One turn moves every row onto another: examples first, then more rows asked:
Q_968: [ 20 -23 -29  10 -24   6  10   6  -4  -8  17   1 -18  -7  -3]
Q_229: [-21 -25  12 -25  19 -18  -1 -11  -7   1  -1 -16  -7   2  30]
Q_869: [-16 -26   5  10   4 -11  21  22  23  -9   1 -32 -20  39 -15]
Q_556: [ 16  -6  13 -11  -2 -35  15  13  -1  11   6  -7 -22 -42 -11]
Q_25: [  3 -13  13  -6  25   3   8  29  20  30 -25   8 -16  20  17]
Q_464: [-18 -24   5   3  18  16 -15  -3 -12  18  -7 -20  -3   8  24]
Q_410: [ 50 -22   6  -2   1  24  15  -5  -3  16  -4 -18 -18   7 -20]
Q_761: [ -7 -23   2   6   9  27  27   5   2  12   8 -19 -33   5 -32]
Q_959: [  4  -1  12   2 -31 -14 -24 -17  37   2  -1  16 -19   4 -12]
Q_754: [ 15 -33 -10 -19  12 -11 -25  -4 -17  22 -20   5 -12  22  -3]
Q_106: [ 20  10  16 -20 -23 -31  12   4  34  -4   2  10 -13  -6  -9]
Q_134: [ 57 -24  -1  -4   2 -23  12  -5  11   3  -7 -12 -16  -5 -32]
Q_183: [-10  -9  17  -9 -12   0 -25   7  34  -6 -18 -41 -14  23  -2]
Q_999: [-19 -27   4   9  12 -14  11  10  10  26   8  -5 -22  -3 -51]
Q_260: [ 15 -34 -30  25 -22 -17  -4 -10  18  -5  -2 -20 -23  -6  12]
Q_189: [ 14 -15  33   5  -4 -31 -16  -7  48  25 -18 -13  -2   2  13]
Q_374: [ 18 -16  45 -11   1 -10  15  -8  47  19  -8   1 -17  17   9]
Q_845: [ 12 -52 -16 -11   8 -26 -17 -16   6  14 -23 -19 -22   2  20]
Q_265: [-27  -9   2  -6  21 -23  17 -15  31  19   4 -18  16  -1  -5]
Q_646: [ -5   4  10  14   7 -13  21  32  17   2   3 -18   7  24 -28]
Q_283: [ 17 -25   6   2 -10 -16  -2 -12  -3  24   3 -18 -47 -37  -1]

Q_374 -> Q_869
Q_106 -> Q_761
Q_189 -> Q_646
Now these:
Q_999 -> Q_754
Q_410 -> Q_260
Q_134 -> Q_968
Q_25 -> Q_183

One turn moves every row onto another: examples first, then more rows asked:
Q_639: [ -6  -8  12  -6  27 -35  30  -7 -31  17   3  13   3  11  16  -6 -14 -25
  -1  17   6]
Q_28: [  6  -7  -9   8  -2  19  11  21 -27  -6   2  35 -38  34  20 -18  17  18
 -16  19  10]
Q_386: [ 24  -2 -17   7  21 -25  13  -1 -18 -12 -32  43 -29  19  42  24   6  23
   0  33   3]
Q_152: [ 21   4 -19  10  -3   0  13  26 -29   3 -13  23 -29  50  18 -12  20  29
  -6  33   0]
Q_872: [-26  -9  20  12  29  -2   1  37 -18  -6 -21   0 -17   1  13   1  15 -39
   8  38  20]
Q_254: [ -4 -23   3  26   2 -30  14  36  -1 -14 -20  25 -16 -16 -33 -31   4 -31
   6  27   5]
Q_207: [ -1   9  -3  19 -10 -23  20 -25 -23   1 -23  66 -28   9 -32   1   4  11
   5  33  -1]
Q_775: [ 12  14 -16  -2  -9  -4 -22  14 -16 -32 -15  20 -17   5 -17 -21   6  11
  26  22 -16]
Q_226: [ 12  11 -15  33   1 -25  11 -12 -41  25 -37  31 -33  17 -13  10   8  34
   2  45  -2]
Q_45: [ -8 -16 -15  11  21 -33   6 -19 -26  25 -18 -16 -24  22   4   3  -6 -37
  -4  38   7]
Q_871: [ 33  16 -15  -5  12 -25   0  11  -1   1 -30   9 -28  -8  -1  -7  31   1
  30  64 -25]
Q_801: [ 17 -22   0  39  17 -30  10  37 -14  10 -26  -5  -7 -14 -23 -23   5 -11
   6  54 -11]
Q_873: [  9 -38  10   9  -5  -8   9  47 -14  24 -20  19 -24 -21  11 -21  -3 -17
   7  34   1]
Q_640: [ 16  -4   7  30  23  -7  22 -17 -47  30 -14  44 -32 -16   0   1  11  14
  -9  58  -6]
Q_468: [ -3  -3   5  -1   2  14  -3  -3  14 -21  -9  21 -43 -36  -6 -20  21  -6
   7  33   0]
Q_784: [ -6  -8  -1  18   6  -4   8  -9 -46  12  -9  66 -52  -6  -6  -3   9   1
  -9  25  14]
Q_826: [  2  -2  18   9  15  -1  20  24 -17   3 -33  -8  14   6  20   3   2 -31
  17  65  -2]
Q_731: [-11  -3  10   4  13 -34  25 -17 -19  11  -7  -3  13  22   1  -3 -22  -8
   1  15   4]
Q_894: [-19  -3  19  -1  -5   3  15  18  -3 -21 -27  17   9  11   0  -3  -4 -44
  19  39   7]
Q_799: [  8 -21  -1  14 -28 -25   9  38   6  13 -40   8 -10   5 -11 -15  -9   2
  20  30  -3]
Q_663: [ 15  -9  -6  31  38 -10  20 -29  -3 -29 -22  34 -28  -8  17  12  12   6
 -22  51   4]
Q_332: [ 21  -5   5  22  28   0  36  -9   3   1   1  27 -32  14  -7 -16  42  -4
 -16  70 -10]
Q_340: [-18   6   6  15  13 -21  -4  32  -7 -10 -40 -11  -3  29  -6   9  11 -22
  24  39   9]
Q_64: [ 14  -2   1  16  12  -5  24 -14  14 -13  -1  39 -31  31 -29 -16  35  -7
  -6  57 -12]
Q_570: [  8 -21  -4  10  17   6 -15 -16 -16 -22 -14  43 -31  17  25  16  -9  22
  -8  21   1]
Q_88: [ 24  -9 -16  14  33 -26  -2 -27 -10 -31 -19  52 -25  20  -3  15   8 -10
   3  51 -15]
Q_215: [-23 -11 -14   7   8 -36  20 -18 -14  10 -21  -1 -30  17   2  -1  -3 -41
  -8  22  24]
Q_400: [ 20  14  -9   6  19  -2  14  29 -29 -13 -15  10 -27 -36  29 -22  25  11
   2  37   1]

Q_254 -> Q_799
Q_731 -> Q_45
Now these:
Q_88 -> Q_386
Q_28 -> Q_64
Q_468 -> Q_775
Q_784 -> Q_207
Q_826 -> Q_872

One turn moves every row onto another: examples first, then more rows asked:
Q_148: [  6  -1  18 -15   0   0  -1  -2 -15  27  33 -15  23 -31  36   0 -15]
Q_662: [ 30   8  17 -15   5  -4   5  -4  14  36  -2 -22  22 -33  21 -12  39]
Q_182: [ 49  17  30  -6 -14   9  -2 -10   4  55  11  -7  13  -5  28  11  -9]
Q_83: [  5   9  29  13 -12   7  48  -7  -2  19 -31  -5  -1  16  53  26  12]
Q_914: [ 14  11  10  -5  -3  20 -21 -11  13  31  -6  10   1 -15 -16   5   7]
Q_22: [  7  13  11  41  40  -4  -7  -3 -17  25 -32 -13  -2   5  18   1   7]
Q_797: [-15   7  20   9 -32   8  27  -4  -2 -18 -19 -13  16   4  29 -10  10]
Q_445: [  6  27  29 -14 -23 -11  31   1 -27  21 -22 -21  -9  11  40  33  25]
Q_170: [-11  15  19   7 -34  -3  43   6 -14   9 -17  -4  10   4  46  19  12]
Q_657: [ -2   2  24  33 -24  10  40  -8   5 -16 -18 -12  11   6  21  19   9]
Q_773: [-11   0  27 -28  29  18 -11  -8   5  19   2 -16   6 -12  20  26 -18]
Q_867: [ 41   9  23  50  11   4  16 -21 -32  22  -1 -24  18   0  26   4  -3]
Q_978: [ 29   9  29 -20  18   8  13  -7  27  44 -18 -20  20 -16  39   6  26]
Q_593: [ -6  -2  24 -23  20   5 -12   1   4  23  13 -20  18 -18  39  -2 -22]
Q_334: [ 27  16  26  11  -8   3  -6  11  26  44   5  -5  19  -2  30  17 -22]
Q_645: [ 20  16  22  -6  -8 -21   5  -9 -22   5 -21 -36 -14   1  16 -15  42]
Q_383: [  8   7  21  22 -21  -6  13  -9  -6 -24 -12 -31   3  -3  -1  -7  27]
Q_6: [ 19  18  29 -11  -3 -13  27  -8 -19  31 -33 -20 -18  13  49   7  32]
Q_770: [ 11 -11  17  31 -12  13   8  -6 -48 -17  -1 -15  11 -13  17  19  -6]
Q_559: [ 12  -1  23  -3  19  -8 -14   5 -46  12 -26 -26  -8   0  48  -7   1]
Q_635: [  5  13  12  13  -1   9 -17  12  32  29  -5   5  11  -7   3  14 -12]
Q_604: [  2  -4  26   0  23  13   4  -2 -39  17 -37  -9 -12   9  50  26  -6]
Q_820: [ 26  14  17  52  26 -13  -1   0 -19  20 -12 -29  14   4  29  -3  -3]
Q_286: [ 17   7  18  10  -2  13  21  -2  28  16  -1 -14  28 -27   0  41  23]
Q_621: [ 24   8  10   5  -6  -1  10  -1  15  19   8 -18  28 -40  -3   9  37]
Q_65: [ -1  12  30 -10 -19   5   7 -14  -8 -23 -24 -36   4   8  12 -14  20]
Q_248: [ 20   8  30  -5  14  18  23  -6  36  32 -17 -15  23 -12  26  39  16]
Q_560: [ 33   5  18  39  17  22  21 -36 -39  28 -13  -6   6  -2  15  12   9]
Q_44: [  2 -10  23  21   3  26  19  -9 -40  -1 -22  -2   1   1  32  42 -12]
Q_203: [ 17  -5  18  15  -2  -8 -12   2 -52  -9  -3 -31   6 -13  27 -11   1]
Q_326: [ 41  13  21 -16 -11  20 -11 -23  -3  46   6   2   3 -15  -1   4   9]
Q_601: [ 12   8  11  33  34  18   7 -25 -29  29 -32   1  -7   1  11  10  15]
Q_313: [ 11  25  36 -25 -14  -7   9 -11 -23   1 -26 -40 -12  14  19  12  29]
Q_462: [ -3   2  22 -24  13  20  -1 -15 -14  20  16  -9   3 -22   3  45  -9]
Q_750: [  8   2  17 -16  -5   8   6 -10 -26  26  35  -9  15 -35  14  29  -7]

Q_462 -> Q_148
Q_182 -> Q_635
Q_645 -> Q_83
Now these:
Q_601 -> Q_867
Q_662 -> Q_248
Q_797 -> Q_313
Q_203 -> Q_604

One turn moves every row onto another: examples first, then more rows asked:
Q_289: [-16 -43  -3 -16 -10   6  19  -3  -4 -25 -31 -10   6  -6  -1  -9   8  -9
  15  -5   6   5  29 -15  -9]
Q_169: [  9 -36  24  16 -24   4  -2 -20 -12  16 -35 -34   5 -25 -10  -6   3  -6
  21 -15   2  17   1   5 -12]
Q_10: [  3 -38 -11  -7  -4  15  20   7   9 -11 -36  -6  12 -24  -5  -4  20 -16
  13   4  24  16  19 -11 -13]
Q_82: [ 23  12   8 -17  -8   9  33 -27   1  15  -8 -19 -34 -30 -19  -5  -2   2
   9  21  -8   9 -29 -19 -13]
Q_960: [-12  25  48  37 -33  -9  11 -13  13  -7  -6 -15   4 -13 -18  17  -7  -9
  11 -18 -14 -19 -19  -2  -8]
Q_130: [ 15  -9 -18  34  -3   0   9   1  -8 -18 -15 -13  11 -27  -5   5  -2  -5
  -9   3  54  19 -25  -7   1]
Q_46: [  2  22  45  30 -12  -3  11  10  29  10   4  -8 -10 -17 -22  11   1  -8
  20  -2   4 -21 -31 -10  -1]
Q_951: [ 10 -54  35  13  -9  19   3  -1  -2   8  -7 -15  -4 -18  -9 -20  -2   7
  23  -1   8   1  -1 -14   4]
Q_594: [ 10  12  53  22 -11  15  23   9  -1  -7 -31  12  13  -4   1  -5  -4   9
   7  13 -11 -34  -4 -14 -21]
Q_777: [ 13  14 -10  17   3  20 -10  21   8   3  15   4  14   7 -16 -14  -4  -6
 -16 -19  38 -25 -16   2  13]
Q_647: [ 29   3   9 -29   7  16   9  12 -34  16  13  13  -8  13  -4   2 -11 -12
  -2   4 -17 -22  -1  17  -9]
Q_24: [ 20  13 -26  29  10  11   0  11   9  12  13 -12  20 -10   4  16  11 -15
 -32   6   3   9  29 -16 -14]
Q_276: [ -7   9 -18  16   3   0  -2   2  -9  -5  21 -17   7  15  11   6  -2  -4
 -18  -5 -19  -9  46 -23  -7]
Q_495: [ 35  14   0   4 -20  36  11  -2 -39   4   3  18  17 -13  -9  11  -4 -19
  -9  -4 -17   2   3  32 -19]
Q_603: [ 12   3 -11   9  19 -11  12   6  13   3  22 -12  11   9   7  14 -10 -16
 -36   0  -7  -3  32 -18  -3]
Q_637: [ 30 -10   6  17 -12  -1  -3   4 -17  24   0 -28   1 -40 -18   9  19 -29
   6 -12 -28  -8   2  22  -6]
Q_825: [ -9  -3  22  12 -17  22 -16 -15 -16 -33  -3 -14  -8   8  23  19   5  -8
  31  24 -14  22  10   5  -7]
Q_782: [-15 -15 -23  -7  -1   0  21 -10  15 -13  10  -7 -22 -25 -21  -4 -19  -5
 -25  12 -10   3 -31  -5 -20]
Q_743: [ -4  26   6  23 -32   6  -1 -25  14  14  -6 -13 -10 -14 -33  -1 -21 -13
 -23  -9  -1 -19 -30  17   8]
Q_250: [ 10 -10  -4 -13  -1 -14  33  -6 -18 -12  -9 -12   7   4  -1 -19   5 -19
 -41   8  26 -15 -27 -10  -8]
Q_649: [ 19 -11  18 -26  -2   6   2   4  -7 -28  25 -17   2   3   6   6  -3 -15
  -1  -2 -42 -17 -26   1  -9]
Q_488: [  2  22 -28  10 -32  13  25  -9 -37 -27   0 -11  -4 -15  -2 -32  18 -11
   9   2  24  -5  -4  -4  -4]
Q_52: [ 11   1  19   2 -26  23  41 -45 -11 -17  -2  -6 -15 -27 -17  -7 -14  10
  -8  11 -23   7 -18 -18 -14]
Q_719: [ 13  53 -19  -1  -5  14   6  -3  -2  -2 -22  -8  -1  18  -5   6  -2  -5
   5   4  43  -3  13  -3   1]
Q_955: [ 14  35  37  19 -14   5  15   7  -5  12 -48  -5   6 -11   0   0   8  -2
  24   8  -6 -22   0  -3 -30]
Q_456: [ 16 -36  25  16  -7  10   5   7 -18  -1  28  -8  -1 -22 -14  -5   4 -12
  -1  -7 -38 -30   4   3   9]
Q_115: [ 20   3  21  10 -23  33  15  -7  -4 -13 -54   4  26   0 -12   0  -3   7
  10  -1  16 -20  23 -17  12]
Q_62: [-18   5 -38   4 -20   9  16 -15   3 -17   7 -12 -26 -36 -21  -7 -12  -6
  -1   5 -12  12 -18   2 -23]
Q_240: [ 23   6  18 -10  -9  13  11   1   0   8 -61  -8  12   8  -9   2   0   1
  14   3  20 -25  18 -19  11]
Q_973: [ 11  28 -29  31  -5   9   7   1   1  -7  24 -13  10 -10   6   7   0 -13
  -7  -4  -8  10  47 -10  -4]
Q_266: [ -5  -6  19  13 -19  32  -8 -11 -20 -15  26   2  -4  16 -18  44  -9   0
  23   1  10  10  11 -12  13]
Q_605: [  3  22   7   8  -6  19  19 -14  -3 -30 -13  10  22  30  -3   7 -20   2
 -32   1  31 -14  10 -11   4]
Q_956: [ -7  22   7  21 -25  15   0 -13  14   9  12  -3 -24  -7 -32 -14 -22  -3
  -8  -2   0 -31 -28   5  21]
Q_403: [ 14  -4  17   2  -4   8  -9 -10  -6  16  -1 -14   2  11 -20  65  -1 -18
   0   3  22  22  -7  -1  -1]
Q_561: [-20 -12  -8   6  -7 -21   4 -10 -30 -33  -7 -27 -12  12   5  -6 -18   6
   7 -12  24  -6  -6 -16  10]
Q_541: [  7   6  19  27 -16  18  21 -38 -21 -21 -17  -9 -10 -10  -7  39  -5  -4
   6  32 -22  15  24 -20 -10]
Q_985: [ 18 -19  27   4  12  15  -9  -1  11  -7 -10  -9   3   1  17  30   9 -19
   0  38   7  26 -17   4 -13]
Q_793: [ 23   0  20   7  18   9  18 -12   1   7  -9  -8 -27  -6  -8  36   0  -6
   8  50  -2   5   5 -30  -3]
Q_49: [ -7  25 -12  14 -22   0 -14 -10 -17  -7  -6 -17  19  16 -11  -3 -10 -13
 -17 -42  12 -21   1  17   1]
Q_161: [ 39  14  -5   1 -18  25  -2   6  -6 -18  15 -16  12 -33  -2  12  18 -23
  16   1 -26  10 -25  15 -19]

Q_240 -> Q_956
Q_973 -> Q_24
Now these:
Q_649 -> Q_825
Q_130 -> Q_250
Q_951 -> Q_52
Q_960 -> Q_955
Q_403 -> Q_647
Q_782 -> Q_289
Q_793 -> Q_456
Q_777 -> Q_605

